Some points, one per row:
[ -4 -13 -32 -28 -10 -58 -10 -53]
[ 29 -42  67  48 -19  18  24 -12]
[ 24  -8  -7   9  -5 -28 -19 -35]
[-10  17  -5  31  30 -10  23  -8]
[-14  33  26  15  18  16  13 -15]
[ -1 -39 -23 -11   7 -31   2 -41]
[ 18 -19  -7  40   8 -68 -63 -16]
[  8 -14 -51 -16 -39  -1  38  17]
[-16 -45 -36 -18  15 -68  17 -74]
[  6  60 -15  55  46 -61 -17  27]
[-38 -44 -46  11  10 -84   1 -79]
[ 24  65  45  42  65  15  64 106]
[-22   8 -16 -22 -22   9   1   5]
[-25 -24  37  26  33 -22  19 -51]
[  8   7 -17  10 -21  -9  25 -20]
[ 14 -22  23 -31 -26  76  -6  28]
[-10  -2 -22  22 -60 -37  24 -28]
[-25 -40  31   3  17   4  78 -57]
16 more points follow, each with its number after it:
[ 12  30  -3   7  -7 -33  -5  -4] 0
[-13 -25 -46 -27  -8 -62 -19 -69] 1
[ 38   3  70  -1 -19  77  78  19] 2
[-65 -30 -49 -32  -7   2 -10   0] 3
[  0  12 -32 -33   6 -19 -34   5] 4
[28 42 79 36  9 32  4 64] 5
[ 22 -31  12 -12 -37 -24 -15 -49] 6
[  7  37 -38 -18   2 -12 -45  13] 7
[ 20 -21 -23  -3 -54 -20  22 -24] 8
[ 33  -8   0  10   6 -25  -4 -48] 9
[-91 -11 -30 -13 -18  48 -26  33] 10
[-11  -8   8  12  23 -37 -11 -54] 11
[ 30  17 -11  56  47 -95 -30 -29] 12
[-46  -2  33 -80 -28  96   6  53] 13
[ 10 -30 -25 -53 -59 104 -21  42] 14
[ 34 -30  17  35  -4 -15 -22 -23] 15
Which three of these numbered points are nearest to each point below by angle, seen from the average point of the first points? Their numbers follow each, nearest first.
[  3  19 -12   4  -3 -17  -7  14] > 7 0 4
[-63 -13 -26 -25  -2  51   4  27] > 10 13 3
[ 10   4 -21 -26  20 -27  10  -7] > 4 7 0
[-33 -27 -22 -16   6  38  -6  22] > 10 14 13
[-28 -61 -66  -2  14 -79  -9 -73] > 1 11 3
[-23  28 -23   0   8 -49  -7  12] > 7 0 4
[  6 -19  -2  -4 -33 -42   2 -54] > 6 1 8
[-12  16 -71   4  34 -48  -9 -22] > 1 4 7
[-15 -19 -53   7  11   0 -50  36] > 4 7 10
[ -5  24  39  24  41 -16  -1  33] > 5 0 2
